In the data rows, the value 128 means zero.
Here is a table of points, one per row:
128 123 120 148 123 117 195 77 163 110 136 125 197 155 103 95 140 94 78 154 151 100 137 121 80 118 125 121 117 122 89 124 103 140 120 133 119 84 195 125 134 70 140 132 189 124 108 112 127 143 155 122 147 180 155 184 128 208 76 84 94 139 103 104
171 140 212 120 127 129 109 127 112 100 125 102 131 95 122 120 95 108 103 121 140 157 140 113 180 187 124 162 160 210 179 95 80 115 191 117 147 148 97 112 143 95 96 122 105 118 86 116 116 201 102 97 126 151 148 110 102 118 110 125 93 170 205 187
99 104 158 104 156 133 171 202 157 132 185 117 175 146 95 117 108 166 139 131 91 144 96 130 97 128 93 100 180 128 220 173 121 145 140 108 134 122 130 102 135 86 120 111 96 94 174 123 140 126 129 129 205 131 129 186 180 94 133 166 150 84 60 170
135 116 177 148 83 107 121 135 91 122 127 131 101 177 89 100 162 142 191 131 96 168 75 121 104 222 107 123 118 115 109 116 117 161 101 129 131 147 146 194 109 198 146 112 188 85 107 76 141 174 166 114 118 109 91 117 118 90 186 88 120 152 143 104
134 133 102 166 150 148 126 110 173 124 124 141 147 130 133 155 114 133 119 74 152 119 119 118 183 99 110 131 173 112 63 81 153 129 149 96 141 208 116 133 92 64 112 129 140 93 93 92 103 121 177 94 91 107 105 143 161 98 191 122 157 117 122 122
111 107 137 149 165 125 117 90 95 108 144 128 77 149 140 163 121 104 183 148 151 113 63 94 81 95 132 108 96 130 130 101 123 132 94 125 91 62 87 151 128 47 113 148 113 127 93 121 102 96 118 105 120 152 135 89 132 86 165 118 154 127 122 120
103 95 196 106 113 135 107 119 145 203 88 115 131 96 200 70 193 109 122 158 117 157 163 155 99 214 140 131 88 181 110 111 157 122 123 101 141 120 118 201 121 90 151 172 101 148 121 91 191 84 206 128 104 105 133 120 133 148 97 188 171 124 124 103
171 105 99 136 100 125 122 126 116 197 189 117 96 123 87 179 160 124 140 139 115 184 126 129 176 136 109 181 167 153 158 121 128 128 68 127 167 190 188 112 116 121 157 132 119 205 143 153 126 76 164 109 126 130 222 96 131 200 117 107 139 156 166 243
145 152 160 92 104 89 113 179 134 170 150 119 84 101 174 132 145 166 112 107 99 182 84 104 102 79 112 142 94 90 91 115 131 80 106 119 101 114 126 54 131 110 116 182 141 109 136 124 95 132 69 89 132 129 90 149 92 196 124 120 130 106 134 79
109 114 119 145 179 135 94 114 131 119 112 114 170 89 147 125 113 96 109 90 144 147 122 97 85 86 119 115 156 118 106 113 97 153 123 116 116 131 219 133 161 205 173 164 155 129 128 89 112 114 142 157 146 183 152 123 108 70 103 117 100 101 136 106
190 188 91 100 110 119 93 96 107 102 98 128 112 142 224 79 109 136 112 172 120 90 108 197 94 104 96 190 251 159 208 121 111 110 145 170 103 125 120 120 105 119 138 129 118 88 111 128 150 122 108 132 106 99 175 122 118 141 147 132 118 102 102 162
133 165 86 102 181 117 142 171 101 172 144 113 144 164 154 180 121 127 135 120 109 152 132 210 145 113 121 183 98 156 84 122 117 136 136 156 93 106 112 90 172 138 160 176 101 191 120 98 167 143 193 130 124 82 97 94 116 103 104 120 97 204 79 95
230 154 131 114 138 115 130 220 128 122 151 141 122 120 132 128 152 142 108 120 131 169 118 160 104 135 216 132 156 128 96 128 239 116 111 104 213 110 107 122 173 106 158 100 147 172 116 124 180 112 64 164 114 117 201 114 123 83 104 106 116 157 138 118
132 111 161 195 190 108 104 119 114 119 135 190 150 128 177 125 117 113 157 118 105 135 251 127 132 133 163 127 104 137 93 122 107 89 85 183 84 115 135 160 137 149 126 84 131 112 245 227 159 171 85 97 107 140 139 132 202 127 220 112 186 161 136 107
124 140 132 160 168 120 143 114 119 115 128 186 109 150 110 128 118 113 123 112 108 93 157 125 131 219 111 117 151 107 132 130 120 98 145 88 200 75 119 98 171 242 104 236 148 119 111 215 138 102 162 159 139 203 112 116 102 139 229 130 182 161 120 115
103 176 115 122 128 126 87 199 93 159 139 132 114 135 116 186 121 128 90 108 139 205 188 124 138 186 130 120 86 120 166 196 122 95 126 169 87 110 105 140 97 105 197 123 136 148 95 105 52 98 173 172 113 106 140 206 120 172 139 136 98 147 112 125
140 131 75 129 123 100 102 223 93 111 107 130 144 127 150 187 129 140 138 144 96 97 148 135 71 96 137 138 171 102 184 158 112 100 163 75 138 102 130 182 127 129 67 112 112 165 133 104 94 160 140 105 86 128 91 120 129 183 125 131 96 89 188 180
122 117 141 163 120 73 141 124 126 105 122 91 160 161 150 113 100 140 104 135 144 127 85 156 162 141 131 74 94 132 110 122 74 155 113 98 160 158 128 94 85 148 131 88 191 131 134 188 102 106 180 141 103 111 137 94 93 100 142 130 108 83 117 105
106 102 73 127 186 137 98 133 130 141 143 71 60 183 106 67 165 129 96 126 163 95 136 88 173 98 134 160 90 109 138 109 118 54 132 124 125 155 180 118 138 129 109 79 145 118 106 112 169 117 144 132 111 138 106 111 130 93 116 106 122 107 107 101
135 93 215 165 107 102 114 137 134 104 114 148 101 180 94 95 110 92 164 90 147 89 160 126 87 80 117 125 108 112 111 124 144 122 134 179 137 130 122 130 109 131 126 158 88 144 84 181 98 88 132 125 102 128 113 120 118 101 152 133 88 135 101 139
146 108 85 159 81 149 125 113 101 131 102 145 101 112 97 131 114 94 145 132 114 102 164 72 123 157 196 65 183 155 152 83 110 134 175 129 101 151 98 76 121 126 149 131 166 112 175 119 108 166 111 123 113 84 103 83 156 125 73 162 146 116 55 122
78 134 167 79 89 128 133 81 87 137 135 87 137 180 158 156 111 130 134 121 84 169 145 93 127 139 125 101 132 74 114 86 166 92 100 160 131 122 79 175 166 150 95 158 111 64 113 168 120 100 124 158 102 127 120 130 117 124 60 102 77 132 109 124
108 153 98 109 102 114 114 132 125 151 164 118 115 78 151 159 120 99 133 85 143 135 110 148 70 180 125 160 115 172 100 127 186 110 110 142 107 92 96 88 91 128 132 56 109 160 126 133 196 125 206 176 130 137 117 110 110 148 113 126 118 122 117 161
90 103 157 128 145 118 139 131 129 155 87 135 107 147 109 108 144 130 120 99 117 117 74 138 213 107 132 76 206 194 154 118 163 99 164 126 68 96 117 165 113 140 131 140 134 189 117 125 187 198 98 122 117 126 152 140 103 180 116 150 110 95 234 206
192 144 166 79 186 130 110 54 126 138 114 133 124 192 94 195 89 111 107 157 83 129 110 83 121 148 108 145 112 139 105 132 166 104 125 136 174 177 152 98 112 133 118 93 97 159 137 107 137 118 111 159 136 101 60 130 123 122 87 119 141 106 174 72
165 139 108 95 125 93 134 136 194 121 140 136 184 113 132 114 128 203 144 120 117 88 120 83 126 113 178 103 78 95 207 70 119 186 139 134 101 117 133 126 115 179 120 103 96 119 112 128 129 107 138 111 197 80 160 229 91 109 115 153 191 189 135 155
86 105 128 142 106 199 175 182 185 113 161 117 170 125 119 156 162 105 90 132 148 85 116 117 136 132 125 126 168 120 125 212 124 173 122 164 103 148 125 98 139 145 114 97 127 100 98 113 126 71 90 107 114 83 114 60 136 174 128 117 137 137 190 79
101 146 118 133 99 170 141 121 164 141 60 126 174 84 121 134 123 105 113 129 130 111 112 120 151 124 138 132 91 112 141 76 133 161 84 114 153 131 159 122 95 87 127 132 132 151 114 169 115 128 103 132 156 127 121 99 119 89 179 102 80 106 102 109
128 149 109 135 105 152 138 195 155 111 135 96 108 109 175 148 84 171 185 210 191 90 117 107 143 134 133 108 102 139 83 221 108 137 106 161 132 150 103 140 93 121 130 220 121 118 124 139 153 121 105 100 144 230 115 191 161 128 72 97 142 116 114 112
131 114 148 116 107 113 178 96 116 112 140 88 143 101 129 127 202 118 143 179 212 125 110 107 157 95 137 134 198 108 83 172 131 143 138 92 105 148 75 159 139 142 137 96 86 145 132 135 103 133 136 141 186 95 103 128 167 172 201 113 97 123 132 72
89 182 147 89 100 117 124 156 133 130 114 106 102 110 157 141 113 167 103 149 129 92 215 183 107 98 79 92 123 162 110 110 100 83 130 142 145 132 134 237 130 117 129 91 139 159 153 113 95 168 88 124 177 112 92 76 104 121 104 133 190 141 127 141
174 159 134 158 134 145 140 72 148 126 131 121 89 87 109 109 124 168 108 110 115 123 79 190 126 132 148 137 155 61 172 101 99 117 169 180 130 87 117 122 133 124 124 105 139 122 189 101 107 108 129 109 112 151 85 128 243 105 85 165 105 129 120 139
88 127 131 197 190 171 114 114 82 114 105 212 90 90 132 106 109 132 93 134 121 101 79 128 111 103 118 92 83 124 130 136 155 126 107 108 190 229 111 118 181 155 131 97 127 111 122 115 153 122 142 124 118 117 116 150 96 147 184 128 87 152 96 135
128 128 89 126 133 181 119 109 80 113 131 152 177 115 111 86 178 118 128 176 152 137 130 155 152 134 100 79 115 110 99 136 194 153 122 104 76 121 166 94 96 113 109 108 88 102 110 127 95 106 102 80 157 164 119 93 125 115 124 124 106 135 141 114
92 127 130 154 112 149 189 94 99 124 120 148 78 116 98 117 114 179 158 103 120 148 238 120 101 108 166 156 134 111 162 140 129 226 174 112 125 121 129 114 98 120 112 109 120 120 160 125 133 165 113 119 106 103 126 133 102 117 100 138 173 123 118 89
122 104 76 177 133 124 70 106 167 133 114 170 134 112 78 106 144 166 110 156 132 144 126 128 118 90 122 143 104 138 111 109 130 185 132 190 119 117 75 125 181 129 128 204 115 122 121 221 109 135 130 183 149 191 105 96 118 111 125 119 137 80 142 124
119 113 88 71 116 130 214 119 109 112 155 116 134 113 137 94 146 55 138 106 109 115 141 101 163 109 100 105 108 70 170 211 116 174 129 116 139 125 110 131 135 91 145 141 159 156 175 118 124 197 115 148 99 110 79 149 120 75 118 166 157 134 162 208
115 98 108 99 99 123 150 86 124 108 89 103 158 149 106 140 122 128 130 126 117 115 99 151 108 103 126 229 55 175 132 126 142 111 147 95 102 125 117 114 136 208 123 110 190 106 132 105 89 130 85 100 162 140 194 178 173 102 117 215 166 141 100 180
154 105 96 118 89 169 93 99 237 88 174 133 111 148 109 144 84 120 125 96 140 159 116 151 135 128 120 107 97 131 115 138 85 119 101 65 104 120 184 140 148 130 125 128 73 108 128 96 127 132 76 155 81 112 134 163 102 155 121 115 113 115 108 96
94 116 134 67 117 82 88 112 97 126 93 137 159 91 94 106 116 118 192 101 131 114 109 115 209 121 117 150 105 110 77 132 87 107 143 135 188 97 161 107 117 99 100 113 127 79 139 82 153 102 107 151 142 100 231 109 118 149 123 106 127 103 131 99
Along one direction, these points spread out more than along any other. Take the direction at right angles to it along which they spread out most. Go by this last direction. For each point below, how far along it does it lie, from 0 to 99? The average is 50, and the first point in the table lies past the average. One standard deviation of the points above along it is 16.
109 114 119 145 179 135 94 114 131 119 112 114 170 89 147 125 113 96 109 90 144 147 122 97 85 86 119 115 156 118 106 113 97 153 123 116 116 131 219 133 161 205 173 164 155 129 128 89 112 114 142 157 146 183 152 123 108 70 103 117 100 101 136 106 51
131 114 148 116 107 113 178 96 116 112 140 88 143 101 129 127 202 118 143 179 212 125 110 107 157 95 137 134 198 108 83 172 131 143 138 92 105 148 75 159 139 142 137 96 86 145 132 135 103 133 136 141 186 95 103 128 167 172 201 113 97 123 132 72 57
88 127 131 197 190 171 114 114 82 114 105 212 90 90 132 106 109 132 93 134 121 101 79 128 111 103 118 92 83 124 130 136 155 126 107 108 190 229 111 118 181 155 131 97 127 111 122 115 153 122 142 124 118 117 116 150 96 147 184 128 87 152 96 135 42
86 105 128 142 106 199 175 182 185 113 161 117 170 125 119 156 162 105 90 132 148 85 116 117 136 132 125 126 168 120 125 212 124 173 122 164 103 148 125 98 139 145 114 97 127 100 98 113 126 71 90 107 114 83 114 60 136 174 128 117 137 137 190 79 60
106 102 73 127 186 137 98 133 130 141 143 71 60 183 106 67 165 129 96 126 163 95 136 88 173 98 134 160 90 109 138 109 118 54 132 124 125 155 180 118 138 129 109 79 145 118 106 112 169 117 144 132 111 138 106 111 130 93 116 106 122 107 107 101 46
99 104 158 104 156 133 171 202 157 132 185 117 175 146 95 117 108 166 139 131 91 144 96 130 97 128 93 100 180 128 220 173 121 145 140 108 134 122 130 102 135 86 120 111 96 94 174 123 140 126 129 129 205 131 129 186 180 94 133 166 150 84 60 170 83
111 107 137 149 165 125 117 90 95 108 144 128 77 149 140 163 121 104 183 148 151 113 63 94 81 95 132 108 96 130 130 101 123 132 94 125 91 62 87 151 128 47 113 148 113 127 93 121 102 96 118 105 120 152 135 89 132 86 165 118 154 127 122 120 49
135 116 177 148 83 107 121 135 91 122 127 131 101 177 89 100 162 142 191 131 96 168 75 121 104 222 107 123 118 115 109 116 117 161 101 129 131 147 146 194 109 198 146 112 188 85 107 76 141 174 166 114 118 109 91 117 118 90 186 88 120 152 143 104 36
119 113 88 71 116 130 214 119 109 112 155 116 134 113 137 94 146 55 138 106 109 115 141 101 163 109 100 105 108 70 170 211 116 174 129 116 139 125 110 131 135 91 145 141 159 156 175 118 124 197 115 148 99 110 79 149 120 75 118 166 157 134 162 208 78
90 103 157 128 145 118 139 131 129 155 87 135 107 147 109 108 144 130 120 99 117 117 74 138 213 107 132 76 206 194 154 118 163 99 164 126 68 96 117 165 113 140 131 140 134 189 117 125 187 198 98 122 117 126 152 140 103 180 116 150 110 95 234 206 51
145 152 160 92 104 89 113 179 134 170 150 119 84 101 174 132 145 166 112 107 99 182 84 104 102 79 112 142 94 90 91 115 131 80 106 119 101 114 126 54 131 110 116 182 141 109 136 124 95 132 69 89 132 129 90 149 92 196 124 120 130 106 134 79 41
103 95 196 106 113 135 107 119 145 203 88 115 131 96 200 70 193 109 122 158 117 157 163 155 99 214 140 131 88 181 110 111 157 122 123 101 141 120 118 201 121 90 151 172 101 148 121 91 191 84 206 128 104 105 133 120 133 148 97 188 171 124 124 103 19
128 149 109 135 105 152 138 195 155 111 135 96 108 109 175 148 84 171 185 210 191 90 117 107 143 134 133 108 102 139 83 221 108 137 106 161 132 150 103 140 93 121 130 220 121 118 124 139 153 121 105 100 144 230 115 191 161 128 72 97 142 116 114 112 58
